Where one turn sends some rows of the set: a few examples, then the rows asked
lebe: [-21.1 -13.0  -2.0   0.7 -31.7  -5.9  -4.3   9.4   2.1   4.4  12.5  25.4
  16.3   5.1  45.2   7.4   0.7  14.2  -9.9   2.9   0.5 -19.7 -15.5  -0.7
  -8.1 -16.3  18.9   7.5   5.1   0.4  10.1  -2.7   8.3  25.0   5.9  21.4
  25.9]
Finib: [-24.0   0.3 -17.5   0.9  11.5   2.8   4.5  -8.5  -8.8   0.9   1.8  32.0
   4.8   5.1  -7.4   2.4   1.2   2.3  -5.9   2.1  -3.5  34.6   5.1  15.8
  -8.5   8.3  25.6  -6.9   6.5  14.8  -3.4   2.3   7.9  26.1  59.4 -16.3
 -17.8]
Guv: [ -5.9   1.4   0.3  13.2  40.3  -8.3  16.6 -20.0  -1.0  15.2   6.4  14.0
 -16.5  14.2   8.3 -26.0  15.6  -4.3  -6.6  12.1   6.6  -4.4  -1.7  14.4
  -2.3   4.8  -8.4  -2.2  -6.3   8.8  -5.2  -7.8 -14.3 -19.2 -10.0  55.9
   2.5]
gobe: [-27.4 -11.9  13.2 -28.5 -27.4  17.0   7.1  14.4   3.2  -4.4  17.7 -24.1
 -37.0 -15.6  -5.2  16.0  -3.9  -1.5   0.8  -1.9   4.7  18.6  32.6  -3.9
   4.1  22.8   0.7   3.9  -4.0   4.7  11.6   9.6  -4.1   5.6  13.3 -23.5
 -18.2]
lol: [-10.6   5.4  -4.1  15.3  37.6 -13.3   6.0 -23.1   2.8   1.8   5.7   9.6
 -12.4  15.5   8.2 -30.4  12.7  -4.1 -11.6   8.0   5.4 -12.9  -2.7   7.2
   2.3   0.9  -5.7  -8.5  -9.3   4.7  -3.6  -0.3 -12.3 -18.1 -13.9  59.2
   1.3]
Fef: [-24.1   3.9 -22.0   5.6  16.4   4.8  10.5  -4.6  -8.2   0.4  -1.4  31.8
   3.8   8.7  -6.8   8.2   2.2  -7.6  -1.9  -6.9  -3.6  35.1   7.1   8.6
  -2.1   6.6  16.4  -6.9   6.2  11.6  -1.8   2.1  11.0  26.1  58.6  -4.7
 -27.0]
Liru: [ 14.4  16.1   1.0  32.8   2.1   0.1  21.0  32.3  -4.6  14.8 -14.2 -27.1
  13.7  -6.5 -43.1   4.8  12.0  -2.1   3.2  14.2   9.1 -15.1   9.2   3.5
  -6.8  14.8  -6.4   0.3  -4.8   6.2 -14.3  -9.5  -4.1  -2.3 -21.7 -25.4
  -4.1]
nuf: [ -4.7  -4.3   6.7   9.2  36.9  -8.5  13.5 -22.7  -2.5  21.6  11.5  15.2
 -16.7  12.0   6.4 -31.1  15.1   3.9  -8.6  20.9   7.2  -1.6  -2.6  23.7
 -11.3   7.5  -2.4   0.5  -4.7  13.7  -6.3 -10.8 -19.3 -18.1  -7.1  43.3
  10.9]
ralig: [-30.4   5.6 -23.1   6.0   6.4  -6.0 -14.4 -13.3  -1.8 -20.5  -0.7  24.2
   8.9   5.7  -6.4  -3.1  -4.1   6.6 -13.9  -4.6  -6.6  21.4   2.2   5.5
  -2.7   4.2  32.2 -18.2   0.4   8.2   0.1  15.5  13.7  24.8  53.6 -12.9
 -18.1]
mup: [  8.3  18.9  -1.9  35.3  -3.8  -9.6   4.8  26.8  -0.5  -3.7 -14.0 -32.9
  16.6  -9.3 -42.8  -3.6   4.9   5.9  -5.6  12.8   6.5 -26.0   6.4  -2.0
  -3.6  11.8   2.9  -8.6  -9.6   0.1 -10.6   0.8  -1.8  -3.9 -25.5 -26.6
   0.5]
remo: [-31.4  -6.8   5.6 -23.1 -26.8  14.5   5.5  15.2   5.5 -15.0  12.7 -28.3
 -36.6 -15.0  -4.5  19.0  -5.3  -7.7   0.6  -9.0   3.3  15.2  33.1 -13.0
  11.6  21.3  -3.8  -0.9  -5.6  -1.1  13.9  14.9   0.1   5.4   9.8 -12.1
 -24.4]
Fafe: [ 23.3   8.1  17.4 -27.0   4.2 -12.3  -8.4 -11.0   2.4 -15.2  -8.3  -2.9
   8.8  44.6 -24.0  17.2   0.0   5.8  -6.0   7.7  -0.2  19.4  -3.8 -10.2
   5.2   1.9  12.3  -9.3   6.2   2.2   1.2  11.4   2.0 -34.8 -44.1  -6.8
   9.8]
Zoke: [-13.2   3.1  -2.3  13.4  31.5 -18.8  -4.9 -27.7   4.5  -5.1   7.7   5.7
 -10.6  12.9   6.8 -37.3   7.9   6.1 -17.0  13.7   4.5 -18.0  -5.1   9.1
  -1.3   1.2   4.6 -12.4 -11.2   3.8  -2.0   4.3 -10.6 -21.0 -14.3  52.5
   8.4]
zepo: [-27.3  10.1 -25.9   8.8  15.7   2.2   4.5  -5.5  -5.9 -11.0  -4.3  29.0
   6.2   9.2  -5.3   9.2   2.0 -10.3  -5.6 -11.9  -5.4  28.5   7.0   0.0
   4.2   5.0  15.6 -12.1   4.1   5.8  -0.8   8.2  14.9  26.1  54.8   3.1
 -30.2]
Mig: [ 12.5  20.9  -3.7  35.2   4.1  -1.2  18.7  30.9  -3.5   6.7 -14.9 -28.9
  14.9  -6.1 -42.4   6.6  11.2  -4.9   2.8   8.9   7.4 -18.7   9.4  -3.0
  -1.2  10.7  -8.5  -3.2  -6.4   2.4 -11.9  -4.8  -2.1  -2.7 -24.0 -18.0
  -7.7]
Lud: [-31.9 -11.2  10.5 -26.5 -33.1  10.3  -3.4  12.2   5.7 -17.5  16.1 -29.0
 -34.8 -17.2  -4.7  10.3  -8.6   3.0  -3.6  -3.4   3.0  12.8  31.0  -8.0
   6.2  21.6   5.9  -2.4  -6.4   0.3  12.4  18.3  -1.0   6.0  10.4 -22.5
 -16.2]
zad: [-28.1  -9.9   9.4 -25.6 -25.5  17.0   8.7  16.8   3.1  -5.6  14.6 -24.0
 -37.3 -14.0  -4.6  18.4  -4.4  -6.7   3.9  -5.7   4.5  18.8  33.5  -8.7
   9.5  23.0  -5.9   1.9  -3.6   2.1  12.3  10.4  -2.5   6.1  12.2 -16.4
 -23.0]
Raniz: [-28.4 -12.5  12.4 -28.7 -31.4  13.6   0.4  12.9   5.8  -8.0  16.5 -26.0
 -36.4 -16.9  -5.2  12.0  -7.4   3.2  -1.3  -0.3   4.1  15.6  31.1  -3.1
   3.1  23.1   4.7   1.2  -4.6   3.4  11.9  14.6  -3.8   5.7  11.7 -27.0
 -14.1]
Kavo: [ 25.8   4.2  19.9 -30.7   5.7  -7.8   0.2  -8.8  -1.1  -0.7  -6.2   3.1
   6.0  44.8 -25.6  18.8   4.1   3.3  -1.5  12.7   3.5  27.4  -2.1  -2.2
   0.7   5.7   9.6  -4.3   9.4   7.6  -1.7   3.1  -4.0 -34.4 -40.7 -11.2
  10.8]
rarif: [-26.7   1.3 -19.2   2.5   6.4  -3.7  -6.9 -12.6  -6.4  -9.4   2.7  28.9
   6.7   5.0  -7.8  -4.0  -2.4   8.6 -11.7   2.0  -4.9  28.9   2.1  14.6
  -9.3   6.0  33.2 -13.0   4.6  12.1  -2.6   9.6   8.4  25.0  58.4 -21.2
 -14.8]
Ripag: [ 24.5   9.0  15.5 -26.2   9.9  -8.0   2.3  -5.4   1.4  -6.9 -10.1   1.1
   7.2  47.2 -25.4  25.4   4.1  -4.7  -0.7   3.2   2.2  24.4  -0.9 -12.6
   7.5   3.1   2.5  -6.3   9.1   2.6  -0.3   6.2   0.9 -34.8 -43.1   0.8
   3.5]
luzi: [ 22.0   9.5  14.9 -26.0   7.4 -10.7  -4.5  -8.5   2.9 -14.7  -9.9  -1.7
   7.7  45.3 -24.8  21.4   2.1  -0.3  -3.2   3.4   0.9  20.3  -2.2 -14.5
   8.3   1.7   6.3 -11.0   6.0   0.0   0.8  11.5   3.2 -35.2 -44.2   0.2
   6.1]
Bof: [-11.6  -1.7   3.0  10.0  29.2 -18.9  -6.8 -30.1   4.0   1.2  10.8   7.5
 -12.2  10.2   6.9 -41.2   7.1  15.2 -18.6  20.4   4.5 -14.6  -7.5  18.4
  -9.4   3.9  10.5 -10.0  -9.5   9.3  -4.5   2.4 -15.3 -19.6 -10.8  37.9
  17.3]
fam: [-17.4 -15.2   0.6  -1.6 -26.5   1.7  10.5  14.9  -2.3  18.8  11.4  30.6
  13.1   6.3  45.8  14.5   7.2   6.0  -3.0   3.9   1.4 -10.5 -13.0   3.4
  -9.6 -12.9   9.5  15.0   9.9   6.3   8.3 -11.9   5.9  26.6   9.0  23.4
  23.2]
Buta: [-33.3  -6.3   6.5 -25.0 -31.1  10.6  -2.8  13.3   6.8 -19.1  14.3 -29.8
 -34.1 -15.4  -4.5  14.5  -7.2  -1.3  -2.3  -7.3   3.0  10.9  31.3 -13.5
  10.0  20.4   1.2  -4.2  -7.8  -2.0  13.6  19.4   1.6   4.1   9.3 -16.4
 -22.0]
lomu: [ -7.1  -5.7   8.0   6.9  32.1 -13.3   3.1 -27.1   0.0  13.8  13.2  12.0
 -13.4  10.8   6.2 -39.2  10.7  13.4 -14.0  25.7   6.2  -7.5  -6.6  26.4
 -14.0   6.2   6.6  -3.0  -6.0  14.5  -6.8  -5.5 -20.0 -18.7  -8.3  34.8
  17.0]
Puzir: [ 24.7   4.9  20.2 -30.1   4.2 -11.1  -6.1 -10.5   1.3  -7.4  -6.6   0.4
   7.7  43.4 -27.0  15.8   1.2   7.4  -4.9  11.0   1.1  22.4  -4.1  -4.3
   0.2   4.1  13.6  -8.9   7.5   5.4  -1.1   8.8  -1.6 -35.0 -41.4 -13.0
  13.3]
puvo: [ 13.8  13.7   4.3  31.4  -1.8  -2.9  15.9  29.1  -4.3  13.2 -11.3 -27.5
  13.8  -9.6 -43.3  -0.5   8.1   6.9   0.5  18.8   8.8 -16.2   7.5   8.6
 -11.1  15.2   0.9  -1.5  -4.9   7.1 -14.1  -7.4  -6.2  -2.5 -20.2 -33.7
   1.5]
tep: [ 27.5   5.5  19.2 -29.2  10.0  -5.5   5.5  -6.1  -1.8  -1.1  -8.2   3.7
   5.5  46.7 -25.9  24.2   4.9  -2.5   1.0   8.3   2.6  29.2  -1.7  -6.3
   3.7   5.5   3.0  -3.2   9.6   5.7  -2.0   3.1  -1.7 -34.6 -40.9  -4.5
   7.6]
peno: [-17.8 -10.2  -3.8   1.4 -23.3   2.1  12.5  16.3  -0.8  14.4   9.5  29.3
  13.2   8.7  46.7  18.1   6.0   1.5  -1.1  -2.7   1.5 -11.8 -11.3  -2.2
  -4.5 -14.7   5.1  13.5   8.1   2.1   8.7  -9.5   8.6  27.1   7.2  31.7
  17.4]
Mek: [-30.5  11.0 -27.8   8.7  10.3  -4.8  -8.4  -9.8  -2.6 -22.0  -3.4  24.5
   8.5   9.1  -6.1   2.2  -2.2  -4.4 -11.3 -11.9  -6.4  21.7   4.8  -1.0
   4.8   3.0  23.5 -17.6   1.7   3.9   1.3  15.5  17.2  24.7  52.7   0.1
 -26.8]
far: [-21.4  -8.4  -7.2   3.2 -25.2  -2.1   4.9  14.4   0.5   5.2   7.1  25.9
  15.2   8.8  46.5  16.6   5.9   1.5  -4.2  -4.5   1.2 -17.4 -12.1  -7.5
  -0.2 -15.5   6.2   8.3   6.3  -0.3  11.0  -4.4  11.6  25.7   5.1  35.3
  16.0]
Muk: [-22.8  -9.1  -5.6   2.6 -30.5  -6.3  -3.0  11.9   3.3  -0.3   8.6  24.0
  16.5   6.4  48.0  11.5   2.8   8.2  -8.2  -3.6  -1.3 -20.6 -14.9  -6.3
  -1.8 -17.9  13.9   7.1   4.2  -1.7  10.8  -0.6  11.5  25.5   4.0  30.0
  20.8]
Zeva: [ 11.2  14.7   2.2  31.2  -3.5  -7.5   6.5  26.7  -2.3   3.9 -12.0 -30.2
  15.4  -9.8 -43.7  -4.6   6.0   9.9  -4.7  18.1   7.2 -22.5   4.9   5.2
  -9.2  13.6   5.6  -5.8  -6.8   4.9 -12.8  -1.1  -5.3  -3.5 -23.2 -34.4
   4.2]
buli: [-18.2 -16.6   1.6  -2.9 -30.2  -3.3   3.1  12.6  -1.2  12.7  12.7  28.8
  14.1   4.0  44.8   9.6   3.0  12.7  -6.7   5.9   1.5 -14.6 -14.6   5.1
 -11.5 -13.6  17.1  12.9   8.1   5.8   8.1  -8.1   5.5  25.6   8.3  16.9
  27.3]
Ganef: [  8.9  20.9  -5.2  36.8   1.1  -5.6  11.0  30.7   0.3  -2.3 -15.8 -32.5
  16.7  -7.4 -41.5   2.9   7.1  -1.0  -2.1   7.4   7.3 -23.9   9.5  -6.1
  -0.3  10.4  -3.7  -8.0  -8.7  -0.6 -10.7  -0.3  -0.3  -3.2 -26.2 -17.8
  -7.2]

fam -> peno
zepo -> Mek
tep -> Ripag
And these:
Raniz -> gobe
Liru -> Mig
lomu -> nuf

